In the rows, zero is written as 128.
These are runs of 6 systems, one row a step. Runs of the same system follow the same rule from any start.
U, run 1 (8 x 20):
[[100 121 156  79 108 169 121 102 105  82 140 158  83 146 138  83 176 130
  123 154]
 [115 119 192 113 110 116 120 142 140 107 126 137  73 169 176  80 174 147
  118 126]
 [122 100 148 122 137 129  96 189 138 140 114 131 124 194 159  71 152 156
   92 111]
 [127  93 121 131 138 173 112 197 145 138 130 112 158 134 121 103 195 169
  111 108]
 [160 148 102 151 155 162 105 175 147 121 147 124 132  94 131 116 210 138
  111 160]
 [132 171  78  89 141 159  71 136 134  97 144 126  93 103 125 101 171 138
  111 169]
 [120 152 144  66 105 136  80 129 117 104 147  95  61  88 141  94 158 143
  130 116]
 [146 116 168  99 140 105  79 149 120 134 155  98  70 127 157  75 142  94
  117  89]]
U, run 2:
[[168 143  94 194 161 159 127 170 113 158 134 125 179  75 121 145 122 124
  106 143]
 [127 150  66 114 144 184 120  90 107 101 151 146 141  80  87 144 134 101
  129 173]
 [111 170 152 100  97 124 136  64 125  83 144 131  68  86 138 142 132 118
  153 154]
 [120 139 175 105 111  80 108 105 107 129 119 136  68 164 173  94  72 110
  119 120]
 [ 98  60 167 109 118 123 135 143 118 151 119 118 144 182 127 105  95 127
  123  62]
 [138  81 155 192 149 132 170 166 167 150 132 122 178 141 129 147 160 124
  129  97]
 [135 150  67 185 164 157 127 150 171 123 122 154 177 135 122 153 136 133
  104 172]
 [103 177  84 116 100 180 123 115 114 103 118 133 139  78 114 149 123 183
  124 173]]
E, run 3 (8 x 20):
[[ 76  99  95 107 128 137 130  96 147 123 115 130 158 165 100 152  50 116
  129  96]
 [104 118 172 158  90 142 190 107 130 128 122 113 152  84 121 180 117 156
  158 104]
 [149 131 129 187 146 115 160 110  90 155 116 166 161 140 136 140  58  91
  113 152]
 [ 77 114  87  90 102 166 149  82 108 110 112 150 163 146  85 149  89 150
  138 141]
 [134 146 181 147  75 105 191 105  94 135 105 140 129 109 141 155 124 172
  157 147]
 [144 117 120 132 131  94 136 127  74 167  97 159 157 188 134 109  57 122
  112 141]
 [ 99  92 108  81  91 145 160 119 106 138 106 125 174 147  77 146 136 176
  156 113]
 [178 140 153 172 109  85 186 139 106 163 104 137 157 122 131 154 151 157
  153 155]]
T, run 4:
[[140 129  94  68 136 135 106  80  68 122 150 141 110 120  93 108 110  72
  135 146]
 [121 127 170  98 110  79 148  73 163  98 147 113  73 131 131 147 148  95
  171 110]
 [134 127 155 153 144  64 109 156 168 149 113 117 109 182 172 117  86 117
  111  97]
 [ 84  83 101 118 137 162 103 164 158 140 122  98 169 144 107 130  95 148
  110  67]
 [143 113 134 186 142 170 160 151 144 137 149 107 172  64 110 164 168 125
  136 111]
 [165 167  79 171 163 138 130 109 105 132 132 164 149 106 120 143 100  89
  112 189]
 [ 89 169 110  85  94 142 122  63 114  89 128 135  94 100 118 146  82 134
  141 151]
 [126 133 218 132  92 100 142 115  98 131 128 117  75 110 177 109 105 128
  136 104]]
Q, run 5 (8 x 20):
[[122 181  60 114 122 112 127 106 175 102 113 136 136 132 107 170 142 163
  146 179]
 [158 188 129 111  97  93 101 152 106 147 112  94 100  81 145 129 127 184
  137 141]
 [162 108 127  79 130 102  94 137  62 171 140  95 115 114 108  98 104  97
  134  92]
 [123  75 131  92 134 107 154  93 148 125 152 111 132 144  81 150 155  77
  171  86]
 [142 142 136 167 143  66 155 118 213 117 125 124 122 154 144 170 147 110
  148 130]
 [122 165  93 162 137 106  91 167 172 149 102 102 144 125 149 149  64 165
  104 113]
 [132 124 120 138 120 167 119 153  90 161 137  85 162  46 105 148  98 148
  129  90]
 [161 121 133 142 144 135 157  79  81 134 161 139 134  78 102 144 117  53
  148 135]]
T, run 6:
[[111 119 147  90 104 169  87 158  62 140 125 114 107 111 141  75 105 161
   99 107]
 [141  71 167 110 136 156 152 122  92 124 159 137 124 129 109  97 200  86
  143 114]
 [149 129 113 146 162  92 147 113 180 105 132 167 124 189 130 131 178  89
  135 172]
 [ 94 172  87 116 118 116  91 144 197 103 102 121 114 155 147 139 115 185
  114 143]
 [124 139 148 125 108 162  89 185 109 144 126  84 115  73 148 104 132 183
  109  95]
 [166  94 127 123 158 166 118 142  64 148 161 135 139 104 106  87 164  76
  115 127]
 [133 127  98 106 153 123 141  75 161  88 155 155 114 147  99 142 175  68
  150 165]
 [118 184 131 135 122  79 106 118 198 100 118 118  77 140 170 147 118 144
  129 143]]
H, run 7 (8 x 20):
[[143 149 142 153 106 119 197  80 120 111 124 162 140 109 118 168 160 132
  164 180]
 [144 174 120 130 117  89 127  98  88 133 101 168 112 161 153 119  70 129
  115 184]
 [ 88 114 136  66  74 135 129 118  78 135  97 128 130 152 118 111  92 187
  134 113]
 [160  80 175 129 109 102 176 151  83 167 115 134 157 159 121 114 174 144
  149 115]
 [150 106  76 130 163 109 138 130 134 141 118 169 175 205 100 123 143 105
  123 164]
 [118 165  68 107 107 123 134 129 163 117 100 127 154 133 100 165 152 197
  147 165]
 [187 173 118 134 114  97 115 162  74 171 112 112 131  84 133 125 131 168
  132 155]
 [152 114  89  62 135 131  97 114  56 148 141 124 128 123  85  99 117  97
  131 127]]
X, run 8:
[[146 114 196 176 140 148 121 168 117 143 152 107 106  86 172  98 140 106
  106  93]
 [109  91 125 149 179 176 106 127 151 107 161 147 127 145 132  99 126  56
   95 114]
 [ 64 124 154 155 119 182 142 116 193  72 139 134 116 118 148 144 143 142
  119 120]
 [122 161 166 187 133 149 106 162 135 122 124 134 100 107 195 105  97 145
   82 137]
 [ 99  98 139 124 139 208  98 144  80 120 142 143 126 120 137  75 109 112
   82 115]
 [111  91 187 156 128 180 164 129 137  99 153 143 121 115 143 116 194 114
  129 120]
 [125 141 145 178 161 134 117 135 172  98 134 166 103 167 180 104 139 100
   91 163]
 [ 62 130 126 109 117 192  92 142 142  90 118 142 112 152 152  94 114 170
   87 131]]
Q, run 9 (8 x 20):
[[152  96  99 150 142 168 146 173 100 162 123 128 200 116  91 132 163 152
  123 128]
 [169 148  73 132 148 137 151 103 105 127 136 161 162 111  87 149 168 107
  143 193]
 [135 189  86  77 102  96 119  83 121 105 114 139  98 128 117 142 131 153
  150 186]
 [141 152 156  70  84  70 106 134  98 143 112  96  78 125 143 108 130 171
  147 115]
 [156  76 152  92 133  79 116 152 103 172 133  97 126 161 118  98 132 105
  140  70]
 [134  75 109 129 157 107 151 133 182 139 137 115 168 167  87 155 163  94
  151  91]
 [144 158  87 178 150 102 143 138 207 126 122 121 160 121 123 184 147 137
  139 147]
 [147 192  75 148 132 120  93 148 133 146 116 103 138  74 130 155  82 160
  115 145]]
E, run 10:
[[148 155  83 129 163 148  67 149 137 135 159  87 117  61 118 127 118  97
  112 113]
 [140 146 115  97 143 142  99  95 129 100 175 104  84  60 111 131 152  72
  145 125]
 [132 148 149 114 141  87 112  82 163  95 158 118  59 121 147 129 128  65
  143 125]
 [ 86 115 154 117 136 107 102 110 189 106 141 104  84 148 151 126  88  95
  122  74]
 [ 92  89 178 163 136 153 133 135 174 122 149  96 126 106 144 140 104 105
  122  57]
 [112 100 146 196 166 178 149 117 152 115 153 142 151 107 135 143 108  70
  108 111]
 [ 82 135 114 160 141 192 144  85 154  77 140 167 135 120 131 147 109 104
  111 159]
 [ 80 159 163 147  97 169 143  93 122  85 119 161  98 113 166 126  93 148
  112 158]]
H, run 11, 8 rows:
[[147 107 195 172 108 114 177 164 134 148 117 125 144 132 151 131 182 167
  140 118]
 [147 122  82 161 178 146 110 148 116 141 122 172 163 174 132 102 106  96
   85 166]
 [ 83 144  87  93  99 183 133 112 144  89 122 130 140 107  97 149 158 186
  140 152]
 [186 167 173 155 114  96 141 146  86 146 128 131 101  91 162 114 166 142
  134 165]
 [126 121  93  77 145 134  79 117  81 126 131 149 108 170 122  75  93  92
  102 142]
 [ 95 105 151  70  89 126 144 122 157 105 127 105 111 143 109 134 189 171
  164 101]
 [187 130 153 176 156  67 126 176 146 163 123 126 127 158 163 112 158 115
  118 131]
 [102 123  45 103 161 163  73 146 153 123 126 124 156 150 101 121  98 130
   96 124]]
X, run 12, 8 rows:
[[163 124  52 106 146 135 126 134  87 155 120 140 184 137  73 134 140 129
  133 162]
 [148 151  96  96 106 114 164  92 123 116 129 133 137 107  85 166 185 147
  174 173]
 [174 185 111 101 117  47 119 107 115 136 115 131  90 136 137 132 132 129
  151 173]
 [128 123 105  39 106  83  96 116  97 145 118 106 110 158 102 110 108 141
  148 108]
 [153  97 143 102 112  72 148 146 138 168 123  78 145 133  99 149 161 145
  172  79]
 [170 129  74 146 167  70 122 144 167 165 126 107 164 147 101 163 118 102
  141 120]
 [112 151  53 103 124 132 121 105 153 125 122 106 161  99  79 182  92 143
  150 128]
 [158 177 128 133  99  98 142 111 101 148 125  96 124  49 118 172 105 146
  161 132]]

Which system made each run below?
run 13, 2 rows:
[[156 128 173 110 102  48 138 118  87 168 113 110 105 142 142 125  84 124
  151 101]
 [123  72 132  96 125  87 139 128 118 167 113 111 157 181 100 129  93 117
  147  74]]
 : T
run 14 (2 x 20):
[[130 166  87 133 133 112 137 108 151 103 103 180 132 186 135 133 139 143
  121 207]
 [ 91 168 128  88  79 132 107 136 136 107 100 117  97 124 148 122 127 216
  126 142]]
 : T
run 15, 2 rows:
[[114 116 103 107 132 189 144  79 110  93 162 137 134  80  82 144 154  88
  145 141]
 [118 166 164 135 120 104 140  75 161  81 145 143  65 114 162 140 137  98
  143 155]]
 : U
run 16, 2 rows:
[[ 83 110 151 143 132 213 102 141 123 106 152 117 119  85 144 105 106 119
   92  95]
 [119 109 174 153 140 187 146 103 106  93 161 160 107 104 143 103 160  78
  115 143]]
 : E
run 17 (2 x 20):
[[123 155 173 169  98 142 173 105 140 110 140 117 119  51 139 173 143 141
  153 132]
 [147 158 140 156 144 104 110 110  90 142 124 151 104 131 166 108  46  85
  100 147]]
 : Q
run 18 (2 x 20):
[[ 89  95  91 128 156 161 123 134 187  97 127 157 153 195 116 121 152 122
  108 137]
 [101 164 124 156 104 159 130 158 177 105 108 126 135 113 152 146 156 209
  116 150]]
 : X
run 19 (2 x 20):
[[160 160 152 193 137  99 137 171 152 139 106 146 127 146 180 122 149 160
  106 165]
 [111 128  69  95 143 179  80 145  95 122 119 154 143 158 115  84 111 140
   87 156]]
 : X
run 20:
[[ 57 105 152 100  89 135 133 116 152 115 108 110 127 152 133 139  72 168
  130  77]
 [130  91 199 186 116 141 176 147 100 160 125 121 158 103 143 137 110 129
  129  88]]
 : E
run 21, 2 rows:
[[ 88 118 110 177 145 148 129 156 193 118 103 146 164 181 147 136 100 154
   95 125]
 [100 145 109 167 117 197 125 166 119 127 107 136 169  97 136 135 109 192
   95 145]]
 : X
run 22 (2 x 20):
[[160 191 148 161 112  91 131 114  98 146 120 121 103  72 158 146  78 131
  131 151]
 [111 118 130  88 109 122 110 100  71 149 123 115 122 124 119 120  35 112
  126  94]]
 : Q
run 23 (2 x 20):
[[ 57  89 164 118 107 148 156  99 176  88 125 139 121 175 135 136 122 136
  135  99]
 [120 132 184 202 120 123 149 168 154 138 104 138 135 145 184 128 109 166
  104 122]]
 : U
run 24, 2 rows:
[[ 62  89 122  99 119 148 118 137 177 106 111 131 138 199 125 118 124 162
  117  98]
 [122 116 184 189 112 155 159 178 145 140 121 115 150 100 157 137 157 178
  121 106]]
 : E
run 25, 2 rows:
[[ 95  88 172 108 110 152 130 108  64 138 129 134 121 137 135  96  62 107
  113  89]
 [106  65 186 148 125 138 191 102 135 119 137 150 147 163 123 136 147  96
  145 102]]
 : T
run 26:
[[132  88 168 138 108  82 173 151 159 156 111 103 156 157 124 153 156 160
  158  83]
 [160 114  97 192 163 113 140 174 151 172 114 125 194 145 120 152 112 127
  113 120]]
 : E
run 27:
[[167 143 163 200 133  71 163 143 137 158 107 145 141 149 167 144 109 127
  125 144]
 [ 98 115  60 110 140 160  99 140 124 141 109 133 178 158  98 130  69 144
  103 120]]
 : E
run 28:
[[ 86 121 134 142 114 119 169  90 202 102 126 117 140 129 115 192 115 132
  160 105]
 [133 176 129 180 122  99 122 138 134 150 103 124 132 110 166 154  44 149
  110 134]]
 : X
run 29, 2 rows:
[[130 140 145  64  94 117 145  64  77 105 142 136  85 110 110 122 147 112
  164 150]
 [143 127 175  95 110  47 136 105 119 132 118 135  76 185 154 107 125 113
  148 126]]
 : H
run 30, 2 rows:
[[126  87 120 152 172 193 128 122 119 119 171 135 150  95 105 122 144  62
  113 113]
 [122 152 114 167 160 144 146  80 172  81 152 160 116 114 132 156 136  69
  129 169]]
 : T
